Each path below is one point turned by a fixed rotation once a step. After each direction that follows a path, write how fast that rotation turns it, in degrees per step (0 if it stays still).
Each turn is a multiple of 5 degrees from 10 to 175, or 0.
Each row of a path follows its step; steps can be skipped.
Rotation 1:
step 0: [ 15 -28  15   0  11  -6  -2   1  21  15 -11  20  32 -15  26 -20  -9   9
  20   3   2   3   8 -19 -37   3  18  -6   4  21 -10 -13  16   2  32  16
   3   1   1]
step 1: [-19 -11  12   3  15 -11   6  24  -7  -2  -4 -13 -38   4 -25  20  11  -5
  29 -13 -21   4  20 -16   8  -3   1 -21 -24  28  -7 -18 -23  -3  -7 -14
  -5 -13  -7]
step 2: [ -5   8 -19   3  -1   9 -29 -19 -16   0 -10  19   7  -5 -10   9 -20  21
 -41  10 -12 -24  15  11  22  10  -5 -17 -18   9  19   3  35   0 -19 -10
  -3  -6  12]
step 3: [  3   7  11  11 -16   5  14 -34  -5  46   0  19  14   1  10 -24  -1  21
  11  -8   6  15  -8 -14 -30   3  13  -1   6  25  15   3 -23  27  12   7
   1  12  10]
step 4: [-11 -36  20  -8  23 -20  19  34  13   6  -9  -9  -2  -2   9  18  24   3
  -6  -7  20 -12  11  -4  -3  24   0 -17 -15  25 -10 -18  -6 -21  15  -5
 -13  13 -15]
step 5: [ 13  11 -21  11 -22  -2 -27   3 -16  -2  -7 -16 -13 -11 -34   3 -11  12
  -4 -16 -22 -25   8 -24  -5  -9 -15 -10 -32  -8  22 -17  11 -19 -14 -24
  15  -8  -2]
step 6: [ -5 -13   4  28 -22  18  17 -14 -23  21  -1  21  17   0   0  -9 -12   7
 -18  -6 -15 -12   3  34   7   5  15  -5   9   3  18  -5   5  45  23   8
 -11   6  14]
step 8: [ 22  -9 -10  22  -3 -21  -8  14   4  -9 -17 -12 -10   4 -19   2  26  -3
 -28 -29 -15  -4 -20 -17  -3  18 -27  -4 -20  -1   5   4  27 -33  13  -6
  -3  16  -9]
step 9: [ 24  -9  11  17 -43   2  -1   5 -23  11  -7  -7  32 -26  -3 -11 -25  -2
  22  -1 -25 -15  11   9  17   0   7 -11  12 -19   6 -22  -1  17   4  -6
  20  -9   4]
step 10: [ -3   0  -6   3  14   9  19  21  -8 -17  10   9  -8  43  -5  25 -16   6
 -12   6 -13   3   3  15 -15  21  22  11   9  18  -1 -18 -33  23   7   7
 -11  23  21]
Speeds:
[ -2  -4  10   3  11   7   5   2 -11  -3  -3  -6  -5  -3  -2   4  -3   0
   6   6  11   3   3  -2  11   6   2  -1   7  -1   4  -4  -7  -3   1  -2
   2   5   2] -> 125
[ 3  5  5 -3  2  4 -4  1 -5  2  3  2  1 10  2 -5  1  6 -5  7  3 -7 -3 11
 -5 -5 -3 -1  8 10  8  9 -5  6 -7  5  1  5  3] -> 95
[ 3 -5 -2 -4  4 -7 -5 -2 -3  0 11  0 -9 -2 -9 12  3  8  0  2 -4 -5  2 -2
 -1 10 -7  3  1 -3 -2 14  0 -2  1 -1  4 -4 -6] -> 115
[  0   0   5  -8  -6   5  13   2   9  -6   3   7  -6  10  -7   4  -1  -5
  -3   3  -1   0   2  -5   0  -1  -3 -11   2   4   3  -2   2 -10  -5  -3
  -3   1  -8] -> 115
[  5  -2 -11  -2   1  -6  -5   5  -8  -3  -9  -2  -9   1   6   6   3  -6
  -1   0   7   6   2   3  -7  -7  -6 -13   1   4  -5   1  -6  -1   4  -3
  -6  -1  -2] -> 110
Rotation 2:
step 0: [ -1   9   1 -22  11  12 -23 -14 -10  13   9   3  -5  -9 -16   4  -2   5
   4   9 -15  28 -12  42  13  12 -12 -18 -12  41  12 -45  -4   4 -28  13
  20  -3  -5]
step 1: [ 14  29 -30 -19  25 -18 -13 -25   2   4   6  -7  -2   1  10  10 -31 -27
  16 -20   9  -4  12  -2  -2   3  -5 -14   7  15  23  -6 -22 -11  -1 -28
 -16  22  38]
step 2: [ 40 -12  15 -18  19  17   8 -37 -23   2  -3 -13   0 -13  -2   7 -23  40
   1  11  18   1  23  12   3   4  26  18   9   3  -1 -16 -23 -16  -7   5
  16  20 -15]
step 3: [ -1  23 -20 -24  32   6  17  15 -20   1  30   3   7  27 -11  23  17  12
  15  -2 -11 -18   8   2  10  -8   3 -23  -2  -1  23 -34 -27  35  -9   0
  -5  10 -11]
step 4: [  8  -5 -14  -9 -10   5 -18 -15  -7  19   0 -10  -9  23  -3  -8 -35 -35
   2  33  -9  -2  23  27 -15  -5  16 -10  14  25 -15 -33  -4  15  -5  -3
  30  19  11]
step 5: [  9 -11 -24 -19  -7   3 -13  -6  -8 -13  10 -10 -19 -33  -1 -12   0  27
  16 -12  20 -14   5  15  10  24 -23 -30   2  -2  12 -27 -39  -7   4  -6
   6  34  23]
step 6: [ 30  24   9   0  26  19   1   1 -10  -2  12 -10   4   7 -29  -3 -54   2
  11  15  -5  17 -15  -5   8  10  38 -12  -1 -14  19  -3 -29  10  16  -5
  -5  17  -2]
step 7: [  6 -19   1 -18  38 -22   4 -16 -11 -20   3  30   2  -8 -21   9 -11   2
  13   8 -12   2  20  26   7  -4 -12 -16   1   8 -20 -58  -2  13  -2 -11
  -8   7 -22]
step 9: [ 36  11 -11  10 -14  -7  -2 -22  -7  -7 -16 -20 -41  -6  -2  17 -24  -2
  16 -19  28  11  16   6  12  14  13 -21  25   7  12 -30 -18   7  -8  -2
  10  12 -28]
step 10: [ 13   3  -3 -13  27  -9  21  14  -4  31   6   4  11   0 -24  -1 -27  30
  10 -11 -23 -33   3  -9  -9  -8  -1 -18  26  -4  -9 -11 -31   0   8  10
  -6  43  -4]
Speeds:
[  3   3   1   0  -6   3  -1   7   2  -1   5  -1  -4  12  -2   8 -10   4
  -5  -7  -6   6   5   5  13   5  -7   1   1   5   0   5  -2   7   1   3
  -7  -6  -2] -> 120
[  7 -12   7   2  -6  -7  -6  -6  -2   5  -4   4  -2  -5   1  -7  -6   1
   1  -2  -3  -1  11  -2   6  -7  -7   9  -4  -5   2  -7   3   4  -2   2
   5   1  -6] -> 145
[  1  -2   5  -3  11  -1  -6  -1   1  -7  -2   6   3 -11  -4  -1  -8  -4
   2   1  -2  14  -8   4   2   4  -4  -1 -10  -2   3   1   4  -4   2  -6
  -6  -6   6] -> 55
[ 0 -3 -7  1 -4  2 -4 -2 -9  5 -5  1  7 -3 -1 -3 -5 -8  8 -7  7  3 -2  2
 -8  8 -7 -6  3  1  0  9 -2  6 -8 12  1 -1 -1] -> 85
[-7 -2 11 -5  6  4 10  4 -4  1  4  5  8  7 -2 -4  0 -2  8 -3  5  0  8 -2
  1  5  7  4 -2 -5 -4 -9  2  1  4  9 -5 -7  1] -> 90
Rotation 3:
step 0: [-45 -35  -8   2  -6  -8 -16  -9  15  -3  -7 -18 -14  -5  16  15 -13  41
   2 -13  -6 -40  -2  17   1 -18 -24   9 -12   8   5  16  -9 -15  12   5
   1  22  -1]
step 1: [-14   6  -7   9  16 -14 -19 -13  -4 -31   6  -6   8 -30 -16   9  23 -12
  13  -2  -3 -22  14  14  -3 -11 -20   7  31  -4   4 -13 -27  -3  14 -20
  -7  19  50]
step 2: [-13  -3  -6  34  28  12   0 -37   3 -17   3  13  40 -24  -2 -20   0  -7
 -10  25 -19   4  17 -10  19 -27  24  20  -1   1  11   4  -1   8   8 -25
   0 -15 -10]
step 3: [  1 -27  15 -12  19  10   6 -29  32 -13 -12   6 -20 -16   7  14   8 -14
 -15  25 -12 -11   7  -6 -18  -8 -14  26  -3  26 -11  -3   0  21  12  23
  27   0 -35]
step 5: [ 15  12 -11  41  49 -23   5   4 -10  -3 -12 -11 -20 -11   2  12 -11  10
   6  -2  18 -30  12  28  18 -16  13  19 -10  18   5 -10 -11   1  -8 -12
  -6   7  28]
step 6: [-30 -36   6  -3   9  -7  20 -19   2  14  -2  11  -9 -15  -3  10   4  -3
 -13  37  22 -27  11   3  24  -6  26  31  29 -16  16 -12   1 -18   2 -25
  -7  -3  -6]
step 7: [-24 -35   1   4   7 -31   2 -25  32 -16  32 -16  11   9 -20  12  -5  -2
   6   8   3 -11  14 -11  -2  -6 -15  19  -2 -30 -28  -1   0  32   7   1
  26   9  -9]
step 8: [-19  16 -15  43 -10   1 -30  -5   7  -6   0 -20   8 -18  -4 -26   1   5
 -20 -11  19 -15  22   1 -17  -2 -15  23  14  19  12   5 -20  17  -4  10
  34  26 -13]
step 9: [ -7 -21   2  11  36  24  -5 -22 -42  -5   6 -23  -9  -8   1   8   4 -12
 -16  14   5   4  15   3 -24 -12  21   0  -5  37  15 -31 -17   7  -5 -14
   4  22  15]
step 10: [ -7  -6  20  -6  42 -15   1 -18  -6   5  -4  26  -9  22 -10  12   4  12
   0  12  11 -21   8 -11 -32 -39   5  13  -3 -15  16  -3 -17   0   3 -28
   0 -27 -33]
Speeds:
[ -2  -3   1   3  -3  -6   1   3 -11   8   4  -4  -3  10  -3  -4  -3   1
  -1  -2  12   2   5   0  -7   4   6  -1   3  -6   1 -10  -2   8  -8  -3
   8   3  -8] -> 25
[ 3  0  4  9 -2  6  2 -4 -7 -4 -8 -2 10 -3 -6  8 -6 -6  2  7  7  6 -3  5
  0 -4  7  5  1  1  7 -6  4 -3 -8  4 -7 -4  2] -> 100
[-3  2 -1 -4 11  4  0 10 -1  7 -4 -9 -8  6 -4 10 -1  9 -1  0  0 -4 -3  3
 -3 -5 -1 -8 -4  5 10  1 -4 -6 -2  0  2 -9  3] -> 70
[ 2  5  7  0  3 -8 13  1  6 -3 -7  6 -5 12  1  1 -4 -7 -2 -5  6 -6 -3 -1
  4  4  3  1 -8  6  1  0  4 -8 -1 -4 -4  9 -2] -> 55
[ -4   2 -12   0  -2  -2   4  -4   4   1   9  -4   4   2   0   4  -6  -9
   1  -8  -2  -2  -1   2  -4   5   3   4   1   6  -1  -2  -2  -9   4  15
   6  -8  -9] -> 85
[ -6 -16   3  -6  -1   6   4  -1  -5   4  -3  -2  -3  -5  13   1   6   1
  -5   1  -1  -4  -2   8   0   4   5  -3   4  10   0  -2   8   0  -1   6
  -4   6  -4] -> 120
[ -6  -2  -3   7  -7   3  -1  -3   5  -2   1  -8   1   3   0   9   4   3
  -7  -2  10  -4   6   1  12   7  -5  -6   1  -6 -11  -1  -2  -5  -2  -4
  -8  -5   1] -> 55
Rotation 4:
step 0: [  2  -6 -11  -7   0   8 -28   6  -1  11   5 -16  -3 -10  -5 -34  11   8
 -13  18 -14   4   1 -16  -6   2 -16  10   7  34 -39  -6  -7 -10 -11  25
 -24  10 -27]
step 1: [  4 -12  11 -17  10 -23  -5  25  -3 -17  10   9  35  28  27  17  -6 -12
 -27  -2  16  13 -13   6  14  -9 -25 -21  -2  12   3   7  17   1 -17 -10
   7 -12   1]
step 2: [-11   3   4  29  14  -3  24   8  22   0  -2  -6  22 -20 -10 -21   3   4
   3   4  -2 -19  -1 -22  -6   4   8  28 -13  11  17  21  -8   0 -14  19
  24 -30  26]
step 4: [ 26  10  -6  -7   1 -23  -5  23 -14  19 -10   8  38  22   2   8 -24  13
 -15  -3  -5  -6  -4   1   8 -10   7 -23  -5   0 -32  15  14   2   6 -14
   3  -1  33]
step 5: [ -8   7 -16  -5  11   8  11   7  36   7   3  -9  16 -22 -20   0   8   1
  19  23   8  18  15   1 -26 -13 -12   2 -19 -23  15  18  -9   5 -22  13
 -11 -31  14]
step 6: [ -8 -20 -10  -6 -12   9  -9 -16 -26  -4   4  24  15 -35   6   1  25  -3
 -18  11   1   8 -27  13 -30   1  31   7   8   8  -5  -6  17   0  -8 -24
  12  16  -3]
step 7: [ 12  10  -2 -28  -5   9   9   6   1  16  -8 -11  18  23 -26  -3 -21   7
 -23   4  15 -21  17   9  12  16  16   8  12  -3 -44  -7  28  -1  -2  12
  -3 -16   7]
step 8: [  5  -4 -12 -12   2  -2  20   6  31   9  27  -2   9   7  27   4  -3 -14
  21  40  -2  28   4   1 -12 -38   1  10  10  10   9  13   1   0  -9  14
 -20  -5 -12]
step 9: [ -5  -8  14  15 -10  -1   8  -4 -18   3  -2   0  32 -22 -29  10  -7 -16
 -17 -10   3   9 -25  -2 -19  13   6   0  16  29  17   7   2 -27 -11 -24
  22  -6 -26]
step 10: [ 17  -8   9  -7   2  12 -13 -24   6  26  11 -19   0   6  -4 -12  -2  -1
 -13   5   7 -46   0  10  30   8   1  10  10  -8  -3  12  21  -1 -37  23
  -5   1  14]
Speeds:
[ 2  9  1 -1 -2 -3  3 -6 -3 -3 -4 -8 -9  4 -2  0  3  0 -3  2  5 -5 -4 -6
 -5 -7  3  9  2 -1 -7 -8  6 10 -4  4 11  9  3] -> 95
[  3   6   4  -2   9   7  -1  -3   4   2  -3  -4   2   0  -9 -12  -8   8
  -2   3   1 -13  11  -2   0  -2   1  -2  -3  -1   2   8   1  -1   7  -2
   8  -5  -4] -> 140
[ -5   0   1  -3  -1  -5   1   7  -1  -7   8   4  -1   4   4  -8   5   1
  -5   7   4   0  -1   8  -3   4  -1  10   5   2  -2  -7   3   1  11   5
   3 -13  -7] -> 55
[ -7  -1  -7  -3   4  -1   4  -3  -4   8  -3   8   6   6  -4  -1   2 -11
   3   7  -9  -4   5  -8  -4   0  -2  -3  -1   0  10 -12  -6   2   0   4
   6  -1   1] -> 115
[-10  -9   2  -7  -3   0  -4  -5  -5   5  -2  -6  -3   3   0  -5   5   1
   2  -4  -2   4  -4  -1  -7  -2  -6  -8   0   4  -7   1   5 -13   3  -9
  10   1  -2] -> 125
Rotation 5:
step 0: [-21 -23   3 -20  20  19   4  -7  48   5  -1  10 -16  21 -13  25  28  28
   0   0   7  -6  12  -6  32   3   1 -11   0   0  13 -15   8 -21  21   8
   3  -5   9]
step 1: [-18   3 -13 -23  19  27  -6  20   2  30  24   3 -15 -10  10 -10  11 -15
  -1  15  -3   5 -13  20  12 -21   2 -22 -10  -9  10 -30   4   1 -26 -20
 -38  10   9]
step 2: [ 12   5 -10   5 -11  13  23   7  46  30  -1 -14  -4 -28 -14  -7 -11  -3
 -13   5 -23 -13 -12 -13  21  -1  -1   9 -21   9 -10 -22  32   1  18  21
 -10  -2 -17]
step 3: [ -5 -28 -22   5  42 -21  -1  -4   3 -10   0  10 -27 -35  -3  -4   0  -6
  16   3 -20  10  -1  -8  13  10   1  17 -29 -14 -23 -13 -12 -15 -15  17
 -16  11  22]
step 4: [  1  20  15 -41  11   2  11  -9  32   1 -29   0 -18 -19 -10  11  40  -7
   1   8   4  13  19 -10  33  12  -5   2  23 -12  -2   4  11 -14 -11   7
 -11   7 -20]
step 6: [ 20   0 -17  -8   3  15  32   2  14  -7   7 -14   4 -20   4 -23   2   5
  13 -20  19  -1   4  12   7 -10  -1  20 -11  13  18  -7  48  -9 -22  41
  -9   8 -17]
step 7: [ -9 -33  -7  -9  44 -11 -19   5  -8  14  -6  -7 -23  -8  -9   1  -1   1
 -18  -9  -3  -9   3 -11  -9   9 -18  -8   3 -14 -17  -3  33 -21 -11  37
   8 -24  19]
step 8: [  7  14  -6 -21  30  27  27   9 -17  -6   1 -13 -15 -22 -19  13  43   0
   0  23   9  -3   1  -2  -2 -15 -22 -21  -4 -17   1   4 -13  -2  -4  19
   3   9 -29]
step 9: [ 29 -10  -5  -5  -9  16  18  24   3  34  -7  -7 -20 -22   4 -12 -13 -33
  -8 -16   7  -6   3  17  13  24 -17 -35   4  10 -24  22 -13   6  -8  14
 -11 -18   7]
step 10: [ 21 -21 -22 -18 -10 -10  31  33  -7 -15  23  16 -19 -11  -1   6   5   3
  17 -12  -4 -27  13 -19   2   4 -19  38 -11   6  16  18   1  -4  -4  26
   0   6  -8]
Speeds:
[ -6  -2   2  -7   6   8   1  -3  -2  -2   3  -3  -2   3   8   1  11   4
  -7  -2   0   7   4  -6   0  -1   3  -3   9  -1 -13  -1  -7 -10   1  -9
   4   0  -6] -> 95
[ -4  -2 -12  -2   0  -3  -5  -3  -2   4 -10   1  -5  -1   8   8   0  15
   1   9   2   4  -6   4   2   5  -5  -5   8  -1   2   2   0   8  -1   3
   1   6  -4] -> 95
[ -4   3   6   4  -2   3   9   5   4   4  -3  -3   2   0   2   7  -3  -3
  -9   1   6  -6   5   8   1   6  -7  -5   1  -1  10  -4  -8  -7 -10  -8
   1   8   2] -> 90
[ -3   2  -7  -1  -5  -2   9  -1   3  -2   2   1  -6 -12 -10   0  -4   2
  -4  -1 -13  -5   1  -6  -3  -4  -4  -7   1  -2  -9   3 -10   9  -3  -4
  -5   0   1] -> 55
Rotation 6:
step 0: [ -8 -23  19  -3   2  -1 -32  -4  -9   9 -11 -29  11   7 -11   7   2 -20
 -22  -6  -6  -8   2  -2  21 -25 -19  -4   1  19  15  42 -13  -4 -15  -4
 -22  10 -37]
step 1: [ 17  -2 -10 -18  -1  11 -19 -24 -27  19  -3  15  -1   4  32  -7 -23   0
 -26   1   3  28 -23 -27  -5   0 -15 -17 -12  21 -22  36  -6 -17   1  -5
   3  -9   8]
step 2: [ -1  16 -10  25   0 -13  -3 -16 -20  -1   8 -10   1  11   1 -16  11  28
 -25  -9 -31   8   4   3 -11  20  -3  18 -33  18  -6  17   4   9  23  -9
 -40 -17 -14]
step 3: [-13   3  -7 -14 -24 -10 -23 -10  12  19  11  -5  21  11  -8  -1  21  17
  20 -14 -12   2 -26  -6 -18   9  -5   2  19 -16 -30  27  45  -9  -8 -20
 -17   5 -16]
step 4: [ 34 -32   1   2   0 -13   6 -13   2  -3  20  22  16  22 -26   4 -24   3
   3 -16 -16 -16  -9  -5 -21 -16 -23   5   9  17 -12   4  19  29  25 -12
  -8  15  20]
step 5: [  9 -13  19 -22  14 -20  -5   3 -20  18  -4   3  28  13  -4  -2 -22  11
 -18  -2   2  10  -7  17  -4 -10  -8  34  10 -48 -10 -21 -11   0   8   8
 -37  10  -8]
step 6: [  1  -1   2 -36 -18  40  -7 -19  -7   4   9 -17  22 -17   6   0 -10  26
 -17 -27   8 -10  -8  10  -3  15   2   7  15  -6   4 -19 -17  10  32 -33
  14  14   0]
step 7: [-22 -22  19 -18  -7  20 -19 -13 -16 -18  20 -14   4  -2   5   0  -1 -14
  21  -1 -17 -19  11  14   7  -3  -9  18   8   4  18   8 -20  -8   3 -13
 -44 -21  37]
step 9: [-26 -14   5  14   4  -2   3  -2  12  31  -3   0  -8 -34  13 -20 -10  21
 -19 -10 -10 -48  17 -16 -22 -16  -3  10  -2  16   4  -1  -5  28   4   3
 -17 -16 -11]
step 10: [-25   2   4  17  -4 -10  -8  -1 -35   6   9  -9  11 -46   1   9  -5  -6
   6  -3  -2  -1  -6 -31  -4  -9 -28 -17  20 -20 -39  -9   4   1 -30 -18
 -10  -4   4]
Speeds:
[  6   1  -4  -3  -1   2   0  11  10  -4  -1   2   0   4  -8  -1  -1  -2
   0  -5   2   5  -1   2   4  -2   7   7   8  -9  -4   0 -10   6   5  -9
  -4   7   7] -> 45
[  4   4  -2   2   9   9   4   7   1   3  -1  -6   1   1   7  -2   5  12
  -7   0  -1   0   7   8  -7  -1   0 -12   5  -1  -6  -7   1  -2  -2  -4
  -7  -5  -1] -> 100
[-6  6  2  2  0 15  5  3  9 -3  5  0 -3  0  5  0 -5  1 -2  4 -4  3 -6 -1
  8  5  2  5 -8  0  2  8 10 -6  6 -3 -6 -7  4] -> 65
[  2   2   6  -1   1  -2  -2  -4   1  -9  -1   3  -9   4   5   6 -10 -10
   0  -8  -4   6  -4   2  -3   0 -10  -7   4   5  -3  -5   1   3 -10  -2
  -4  -4  10] -> 115
[  7  -1  -9   4   4   5   7   0 -11   0   1  11   7   1  -1   3   5  -7
   5   5   0   1   0  -3  -1  -7  -5  -1  -6   1  -4  -1  -6  -9   4   5
  -7   2  12] -> 115
[ 12   3  -3   6  -7  -1 -12   0   4   8  -4  -2   6 -10   3   4  -6   3
   1   6   9   4  -6   1   0   7   1  -2   1  -3  -1  -2   6  -7  -4  -3
   3   2   9] -> 155
